One turn moves each row of this set onto another row. After a few examples, where does it send each row asked below?
rina: [-17  -2   1  -8 -26  20  -1   2  29  18   6  -1   1  -5   2  14 -11 -10
 -18  -9  -7   4 -12 -15]
Zin: [ -4   9 -10   9 -14  -1  14  16   7   8   2  35  -8  -3  19  -4 -31   2
 -15  -5  11  17  -2 -10]
sog: [-15  11  -4  15 -14  -9   0  12  13   1  -6 -10  13  -9  -2  35 -26  15
 -11   1   1  19   4   9]
tegi: [ -7   2   7  13 -19  -8 -25 -13  -6  19  -3  18  22  -2  -7   3  -7  -1
 -15   4  12  -8 -12   2]
bonaf: [ -9  -3  14  -5  -6   9   9  -7  16 -10   6 -17  -3  -7  10  14 -12   5
  -3 -15 -24 -22 -13 -12]
vusa: [  4  -6  17  -3 -11  10  27  -2   5  12   3   3  -2  -7  -3   3  -8  21
  -2  -3  -4 -13  31  -5]
zuso: [-24  16 -11   8 -17   7 -12   2   2 -11   2  30  12   7  -4  -1  -7   7
   3   6   9  14 -12   0]
tebuv: [ 20   2  -6  12   0  11   7 -11   7   8   7   7  -7   5 -18   7 -11  15
  -4  -8  24  -3  -2  -4]
Bif: [-19  -8   5  15   7 -13  26  -7   6   4   2  26  15   2  20  -6 -10  10
 -19 -13 -11 -15  17   7]
Puvi: [-15 -15  34  14  -9  17  13  -2  -9  10   4 -12   9   0   6  18 -12  -3
   5   9   1  -3   8  11]
lel: [-13   2  17  25  -6  -1   3 -29 -18  -5   1  15   0   9  -6   7  -9 -12
   5 -17 -17 -11  -3  -1]
zok: [-27  -7   7  -5 -12 -12  -8   8   8   6 -12   7 -18 -25  18   7 -22  22
 -10  18  -5  -1   3   3]
Kat: [-24 -11 -16   8  -6 -13  -6 -12  13  22   1   1 -11  -8   5  10 -19   1
 -30  19 -13  10 -18   8]
zizu: [ 24   0  10  18   7   3  12 -10  17  13   9   2  -1 -15   1   5  -7  10
  -7  -7  17  -1  -8  17]
dobe: [-13   3   0  -9 -11 -13   8   2  16   5 -10   4   6 -10   0  11 -13 -28
   5  16  14 -12   7   7]
lem: [ 12   6   2   8   2  17  17  -1  23  -7  13  12 -14  -6  -3  -3  -9  16
  10  -2  17   1  -3   7]
Nuzu: [-15  13  20  20 -14   3 -12   1  19   5  -1  24  19 -19  22  -8  -8  -1
  -5   0   0   9 -14  12]
til: [ -3  -5  -9   5   2  -1  39 -11   9  11  20   0   5   2 -11  11   2  10
  -9   4 -10   5  11  17]
molik: [  2 -19  -6  -1 -18 -10   5   5 -17  -5   5  17   3  12  10  17  -7   1
 -18   4  11   7 -18  15]
topu: [-23  15  15  18  -2  -3   9 -10 -19  -8  10  22  -3  -9   4   7 -13   7
  12 -19 -15  -5   5  -2]
Mumo: [-17 -11   0  22  -4  -7  16 -12   4   6   3  20  13  17   1  -2 -19  19
 -28 -12 -16 -17  22   2]
bakup: [-24   9  16  28  -6  27  23  -3  14  16   8   2  -1   6  -1   3 -26 -13
   5   9  -2  11  13  -1]
davob: [  6 -10  17  15 -35  -6   1   2  19   6   6  16  -3   0   4  -9 -33   1
 -19  16  -3  -7  -1  16]
Muka: [-18  12  16  33  -6  -2   9 -22  -4   8  21  16  -1  -7  -2   0 -17  -2
  -4 -15 -28  -3  -5   6]
luvi: [-21 -11  -7   8  -7  -1  -6  -9  14  -2 -35   9 -16   7  16   7 -21  -9
 -12  11   0   8  -3 -10]
pok: [-26   0   1  11   3  16  21   2 -21  24  16   2   6  -3  -3  21 -15  -1
   1   1   7  11   5  -5]
Rivog: [-10  13 -10  -2  13 -20  21  -9  -1   8   6  -5   2 -14   4  12 -17 -13
   0  -5  -5 -23  -4  -8]
Nolo: [-30  -6   4  -5 -16 -13 -14  11   9   4  -8  12 -13 -18  20   1 -16  21
 -12  20  -1   4  -4   1]
gamar: [-22  -9  -5   9 -12  -6 -17  -4  12  -1 -31  12 -10  12  16   3 -18  -2
 -14  13   6   6  -7 -11]
tudo: [-25  -6 -13  11  -6 -16 -13  -8  14  20  -1   8  -5  -5  11   3 -13  -1
 -29  18  -5  11 -22   7]
segi: [ -8  21  -8  26  -1  -5  11  -7  17 -10  -5 -13   0   2  -8  17 -36   9
  -3  -5 -18  -7   4  -7]
Loze: [-25 -16  -1   7  -3   2  20  -7   7 -10   8  24   7  20  12  -5  -5  16
 -18 -12 -16 -16  13   0]
suler: [  9  -2   1  19   4  14  36 -12  14   7 -15   1   4  14   8  10  -7   2
  -8 -13  -2  10  19  -5]

Nolo moves to tudo
Zin moves to davob
Now these:
tegi moves to zuso
topu moves to Muka
Bif moves to Mumo
pok moves to bakup
tebuv moves to lem
bonaf moves to Rivog
dobe moves to sog
Kat moves to luvi
suler moves to vusa

One turn moves each row of this set onto another row. After a few examples, where does it send each row asked below?
vot: [  1   3  -9 -11  19  10 -18  25  13 -10  21   0 -19]
bitut: [ 12   7 -14  14   8  14 -37  10  32 -13  17  18  11]
dorov: [  6 -13   2  -8  26  19 -14  -6  -2 -11   9  27  15]
Fiki: [ 25  11  -4   2  28   4 -36  10  19  -7  20  15  12]
Zib: [  8   1   9  19  21  14 -31  10  27 -22  -5   6  25]
mori: [ -5  -9  19   2  -3  10 -23  14 -11 -10   6   2  -1]
Lavis: [ 29   1   6   1  25  18 -38   9  23 -11  -6  -1  19]
zura: [ 10  11 -19  12  -7   6 -13  13 -10 -12  -8  10  19]
bavo: [  0 -11  11 -13   9  14  -4  29  12  -2  -9  17   8]
nor: [ 6  9 -1 -3 -7 -7  7  1 -3 -4 -1 -3  3]
Sarof: [  3  11  -7  -1  25  10 -39  -4  27 -14   7  19  23]
bak: [  0  -5 -18  10  27  -6  -4  21   0   9  -2  13   4]
Ful: [ 13   6 -20   9   6  10 -21   6  37 -17 -10  15 -14]
fizel: [ 9 25  4 15 -4  5  1 17 10  0 10 12  8]
zet: [  1   6 -11  14  17  -9 -22 -18  25  -6   4  -1  17]
toge: [ -2  -7 -20 -10  12  29 -23   4  -8   3  -3   3   3]
kisid: [ 12   2   8  -3  -3   4  -4  17   9   1 -22  -9   5]
Nudag: [ 19  -3 -20   0  10  22 -13   3  38   2   7   4  13]
Daza: [  1  -7 -15  11  23  -7   0  24  -3  -1  -1  14   4]
kif: [  5  24  -7 -23   8   7 -25   6   1 -25  -1  -3   6]
Piti: [ 10  -3   6  -9  -6 -15 -21  15   6  -2 -17   3   4]
zed: [ -2  -5  16   3  12  15   4  22   5  -1 -10  -3   5]
fano: [ -3 -14 -18 -14  15  20 -22   5  -9   1  -3  -1  -2]
Vud: [  5 -11 -11  12  -9   1 -29 -10   7 -16   3  18   7]
kom: [ 24  -7   3 -15  27   0 -33  10  19 -18   1  -9   8]
tiva: [ -5  -5  13   6   0  11 -14   8  -1  -1  -9 -16  -4]
deno: [ -1  16   0   7  26   4 -26 -15   9 -28  -7  11  -1]
leda: [ 17  -8   2  21  22   9 -39  15  31  -9   2  -1   5]
Dazi: [ 12 -14   1  18  12   0 -26  24  26 -25  15   1   2]
mopen: [ 32 -12 -14  -4   8  -3 -11  12  16   0   1  26   8]
Nez: [  1  14   4   7  29   4 -27  -8   6 -33  -1  15  -1]
gunud: [-12  17 -12   1   7  -5  -6  23  23 -24  -1  14   5]
rogid: [ 20  11   2  10  19  22 -13  -4   8 -14  24   3  23]
Bafi: [ 31  12  -3   1  28  23 -14  11  12 -19   9  13  -9]
kogil: [ 11   6 -19   4 -10  10 -13  16 -11 -16 -12   8  17]
sabev: [  3  -3   3  -2  13  14 -23  10  27 -36  -8   6  25]
vitar: [ 32   9  -3  -4  24  22 -19  17  13 -22   6  18  -8]
zesuz: [ 10   2 -17   7   7   3 -30   6  34 -19 -12  16 -15]
kes: [ -3  11   4  -5  25  -1 -10   3  11  18   9   2  -4]
Seda: [ -3  18  -4 -12  -6  25 -18  -2  18   4  -4   1   7]
bami: [ -5  -4  -5 -10   7   2  12   7  13   4  -3   5  -2]
gizu: [-1 -1 -2 -8 -4 20  4  4 -4 -4  9 -3 -4]

Lavis moves to zed
vitar moves to Daza
mori moves to kom
Now these:
deno moves to toge
gunud moves to Vud
kes moves to Nudag
nor moves to Sarof

One turn moves each row of this set onto another row. After a few examples, where does it send each row asked below?
fab: [ 33  33 -10  -6 -10  30 -10 -13 -18  -9  30  -1  10 -31  -8 -33 -24  -3
  17  14  28  10  -8   2   1  10   9  13   6 -14 -20   8 -11   7   2  10
  43]
gup: [ 35  38  29  11 -18  16  -2 -22  -2  -8   8  13  22 -18  20  -4 -20  -3
   4  16  15  -5   8   6   3   0   9 -17  18 -25 -17   0   9  13  22  -3
  48]
Migof: [ 15  -1  22  13 -30  10 -12   3   4 -12  16  17  34 -22  19 -23  10  -2
  19  24  15   6  -1  -8   9   8 -12 -12  -9 -28  11   6 -27   2  -6  11
  43]
feluf: [  9 -11   4   9 -14  -5   1 -22 -16 -13  16  14   3  -2   6 -28  -1  -7
  19  11  34   7  13  11  11  19  -1  -8 -24  -5   9 -20 -22  12  -6   8
  31]
Pozem: [  9  20   7   5 -22   9   5 -51   6 -23  11   5  -3 -18  -6 -15 -14   8
 -14   6  30  20 -11  18 -13  10   5   0   8   5   2   3  -1 -17  15  19
  27]
fevuf: [ 24  29  15  22  -8  10  15 -33 -12 -14  15  11  -1 -12  16   5 -15  -1
   1  18  16   5   6  12 -15  -3  11 -16  13  -9 -29   3  27  10   9  -1
  35]
Nima: [ 20   9  23   9 -18  11  -9  -1  -1   9   7  16  33 -15  28 -25  -3 -10
  17  32  11  -6   0 -12  16  16  -5  -7  -8 -22  11   8 -20  12   4  10
  48]
rotot: [ 28  16  22  -7 -31  -2 -14 -23   1 -20   1  -2  14 -39  11 -24   2   4
  -8   1  16   8  -5  -2   6  -5   3 -31  16  -4  -4   5 -12 -15   8  11
  39]
miril: [ 22  27  25 -11 -28   2 -15 -22   1 -23   5   1   8 -43  14 -25   4  12
  -2   5  25  16  -6  -4  -2 -11   8 -21  10   0  -1   4 -10 -17   7  15
  40]
sebut: [ 13  24   8  -2 -24   2   3 -49  -1 -23   5   5  -3 -27   5 -16  -8  10
  -9   3  23  14  -5   2  -6  -2   8 -19  14   9  -8   6  -3 -22  16  15
  34]
sopil: [  8  -4   1  12 -18   2  13 -21  -3  -4  21  37  24 -24  -8 -24  -4  -8
  17  37  13  30  -7  -1 -11  22 -14  -3 -24 -24   4  -5  -2   5  -1  10
  26]
fodub: [ 34  -6  19  -1 -21  11 -23 -13   2  -9  10   3   2 -19  27  -5  -5  18
  -4  34  24  20 -11  16  -2  -6   7  -1  13  -5 -10 -22  16   5  -4  -7
  53]
Zuvid: [ 16  24  16  30  -9   5  21 -34  -6 -24  19   2  -7 -13   9  -6 -17  -2
  -5  20  15   4   1  14 -15  -2  -3 -10   1  -1 -23  11  22  10   0  14
  21]
tere: [ 46  18 -15  -3 -15   2  -2   1 -21 -14   6 -12   9 -16  -3 -27  -5   6
  13  23  32  15  -9   9   1  -9 -13   0   0  -3 -16  15  -4   7 -14  21
  30]
Kulap: [ 19 -10   0  13   2  12  -8 -27  -3  -9  22   1 -15 -19  10 -18 -14   1
 -17  17  28   7  -5  26   4  12  10   4   6  19 -22  -5  15   1   1   2
  36]
niso: [ 26  15  -1  25 -19  31   4  -7  15  18  35  10  11   0 -13 -20  -4  -4
   2  29  15  19  -6  -8   6   1 -11   0 -13  -1 -23  16  -9  16   2  12
  32]
seteb: [ 21  -9   3   9 -16  16 -17 -29   1 -14  14   5 -17 -24  18  -9  -6   8
 -12  25  25  17 -10  22  -2  -4  12  -6  10  16 -21 -14  14  -2  -2  -5
  45]
Rebud: [ 16  -4   9  22 -15  14   6 -40  -1 -11  21  11   3  -2  14 -26 -22 -12
  23  33  20 -11  18  -5  -3   1  -3   0 -15  -5   8  -7 -23  23 -16  10
  32]
res: [ 26  39  24   7 -10   8   5 -18  -2 -15  19  14  22 -16  22  -2 -17   1
   7  13  13  -7   5  -2   0  -5   4 -13  22 -19 -20   5  15   9  15  -4
  54]
zosi: [ 14   4  -7  21 -16   7   2  -9  10   8  13  33  18 -32  -2 -32   1 -29
   7  45  17   7  -4  -2  -7   5  -7  -6 -13   6   5   8 -10  14 -10  13
  25]
Bap: [ 24  -3  27   9 -20  17 -16  -5   8  -2   7  24  27 -15  27 -28   6   4
  26  33  24   6   3  -5   4  13   0   8  -9 -33  12   0 -21   9   3   1
  39]
gid: [ 29  23  -5   0 -29  10   1 -18  -4 -25  14   4   5 -11 -10 -20 -24   6
  28  28  23  11 -29   7   1  -7 -17  25   8 -14 -13  -3  -3  10  -8  -4
  36]
rogo: [ 27  -2  10   4  -7  20   4 -24   8  15  22   7   7  -9 -12 -32 -10  10
  15  24  11  31 -15 -12  14  11 -11  14 -25   4 -15   9  -8  -2   5  -2
  28]
vosok: [ 35  -9  25   4 -27  14 -27 -20   6 -17   7   6   1 -25  26 -12  -6  17
   0  31  19  18 -11  18   3  -8   1  -8   7 -16 -16 -17   9   8  -1 -13
  47]
fas: [ 18  10   6   6 -17  16  11 -10  16   6  13   7  19  -5 -31 -23   9  -5
  18  11  21  28  -4  -3  -9   9  -6   2 -10  -6  -8  24  -4   3   1  -2
  17]
gud: [ 22  -2  -8  13 -12  14   4 -27   9   5  21  46  22 -22   0 -36 -12  -2
  13  37  25   8  15  -5   8  14 -10   8 -18  -2  -3  -1 -12   2  14  23
  35]
Saf: [  6  15  -1  11  -7  12   0 -34  -6  -9  19  15  11  -4   8 -24 -10 -23
   8  18  27   8   0  13 -10  11   2 -21 -18 -16  25   4 -33  18  -9   9
  37]

Rebud moves to Saf
gup moves to rotot
rogo moves to niso
Now these:
zosi moves to sopil
Nima moves to Migof
res moves to miril
fevuf moves to sebut
gid moves to fab
Kulap moves to Zuvid

